K904: [ 1.32  2.87 -4.83  3.49 -4.89  9.34  3.38]
K84: [ 1.32  2.87 -4.83  3.49 -1.44 -4.83 -0.98]
K833: [-2.14  2.13  3.25  1.11 -1.60  3.72  2.06]
K920: [ 0.57  3.26 -3.77  3.38 -4.56  6.07  2.72]
K772: [-1.31  4.84  0.07  3.49 -1.45 -4.83 -1.40]
K440: [-1.31  4.84  3.25  1.12 -1.60  3.72  2.05]
tail: [ 3.25  1.11 -1.60] : [3.72 2.06]
tail: [ 3.49 -1.44 -4.83] : [-0.98]
tail: [ 3.49 -1.45 -4.83] : [-1.40]
tail: [-4.83  3.49 -4.89] : [9.34 3.38]

K499: [-2.90  1.48 -0.93 -0.90  1.74  0.33 -0.30 -2.35 -2.99 -4.85  3.86  0.58
  0.66 -0.42 -2.03  2.21  0.01 -0.70  5.11 -4.40 -1.50 -4.23  9.54  1.00
  0.22 -2.44 -3.30  1.84  3.49  1.15 -0.45 -1.60  2.44 -3.34  0.28 -0.08
 -4.40 -0.46  0.01 -0.91 -2.50  3.75  1.18 -3.18  2.49  0.08]
K964: [-1.87 -0.57 -0.84 -0.85 -0.76 -0.03 -1.92 -2.10 -4.42 -1.96  3.10 -0.10
  0.99  1.32  0.10 -0.01  1.77 -0.83  2.92 -1.88 -1.23 -3.59  7.07 -0.70
  0.09 -2.63  1.03  1.21  2.75 -0.41 -0.91 -1.15  2.04 -5.04 -1.06 -0.10
 -1.88  1.89  1.77  0.85  0.97  4.45  2.06 -1.04  0.55 -0.40]
K392: [-1.87 -0.57 -0.84 -0.85 -0.76 -0.03 -1.92 -2.10 -4.42 -1.96  3.10 -0.10
  0.99  1.32  0.10 -0.01  1.77 -0.83  2.92 -1.88 -1.23 -3.59  7.07 -0.70
  0.09 -2.63  1.03  0.63  0.38  0.05 -0.17 -0.93  0.11 -1.47  0.43 -0.26
  0.46  0.03  0.88  0.01  0.72  1.32  0.25  1.10 -0.42 -0.46]
K600: [ 1.51  2.67  2.47 -4.23 -1.58  1.31  3.07  6.78  4.32  5.68  4.07  0.74
 -3.11 -1.20 -1.68 -2.59 -0.49 -0.26  4.11 -1.89 -1.23 -3.59  7.07 -1.72
  0.41  5.00  0.45  0.50 -3.80  1.37  0.08  1.44 -1.09 -0.37 -3.66  4.62
  0.98  1.59 -0.49 -3.13 -1.30  1.55 -1.77  2.08  3.82  2.38]
K472: [-1.87 -0.57 -0.84 -0.85 -0.76 -0.03 -1.92 -2.10 -4.42 -1.96  3.10 -0.10
  0.99  1.32  0.10 -0.01  1.77 -0.83  2.92 -1.88 -1.23 -3.59  7.07 -0.70
  0.09 -2.63  1.03  1.21  2.75 -0.41 -0.91 -1.15  2.04 -5.04 -1.06 -0.10
 -1.88 -2.36  1.46  0.46  2.15 -0.40 -0.68  4.44 -3.59 -2.16]
K477: [-1.87 -0.58 -0.84 -3.03 -1.35  0.90  2.28  5.02  3.13  4.23  2.97  0.47
 -2.28 -0.96 -1.20 -1.82 -0.41 -0.33  3.05  0.72  3.00  1.04 -2.12 -1.33
  0.38  3.75  0.38  0.57 -2.83  1.02  0.06  1.12 -0.76 -0.18 -2.76  3.46
  0.72  1.16 -0.41 -2.31 -0.97  1.02 -1.33  1.46  2.88  1.78]
K222: [-1.04 -3.12 -1.36 -0.62 -0.06 -0.76 -2.47 -0.91 -5.46  1.75  1.96 -1.23
  1.37 -0.42 -2.03  2.20  2.58 -0.90  0.53  0.21 -1.31 -2.53  2.83 -2.45
  0.48 -1.94  5.26  0.69  1.61 -2.07 -1.05  0.30  1.40 -5.12 -2.80  0.07
  0.21  4.06  2.58  2.50  3.76  3.69  2.56  0.12 -0.92 -0.33]
tail: [-2.03  2.21] : [ 0.01 -0.70  5.11 -4.40 -1.50 -4.23  9.54  1.00  0.22 -2.44 -3.30  1.84
  3.49  1.15 -0.45 -1.60  2.44 -3.34  0.28 -0.08 -4.40 -0.46  0.01 -0.91
 -2.50  3.75  1.18 -3.18  2.49  0.08]
tail: [ 4.07  0.74 -3.11] : [-1.20 -1.68 -2.59 -0.49 -0.26  4.11 -1.89 -1.23 -3.59  7.07 -1.72  0.41
  5.00  0.45  0.50 -3.80  1.37  0.08  1.44 -1.09 -0.37 -3.66  4.62  0.98
  1.59 -0.49 -3.13 -1.30  1.55 -1.77  2.08  3.82  2.38]
tail: [-1.50 -4.23] : [ 9.54  1.00  0.22 -2.44 -3.30  1.84  3.49  1.15 -0.45 -1.60  2.44 -3.34
  0.28 -0.08 -4.40 -0.46  0.01 -0.91 -2.50  3.75  1.18 -3.18  2.49  0.08]
tail: [-1.20 -1.68] : [-2.59 -0.49 -0.26  4.11 -1.89 -1.23 -3.59  7.07 -1.72  0.41  5.00  0.45
  0.50 -3.80  1.37  0.08  1.44 -1.09 -0.37 -3.66  4.62  0.98  1.59 -0.49
 -3.13 -1.30  1.55 -1.77  2.08  3.82  2.38]
tail: [-0.42 -2.03  2.20] : [ 2.58 -0.90  0.53  0.21 -1.31 -2.53  2.83 -2.45  0.48 -1.94  5.26  0.69
  1.61 -2.07 -1.05  0.30  1.40 -5.12 -2.80  0.07  0.21  4.06  2.58  2.50
  3.76  3.69  2.56  0.12 -0.92 -0.33]

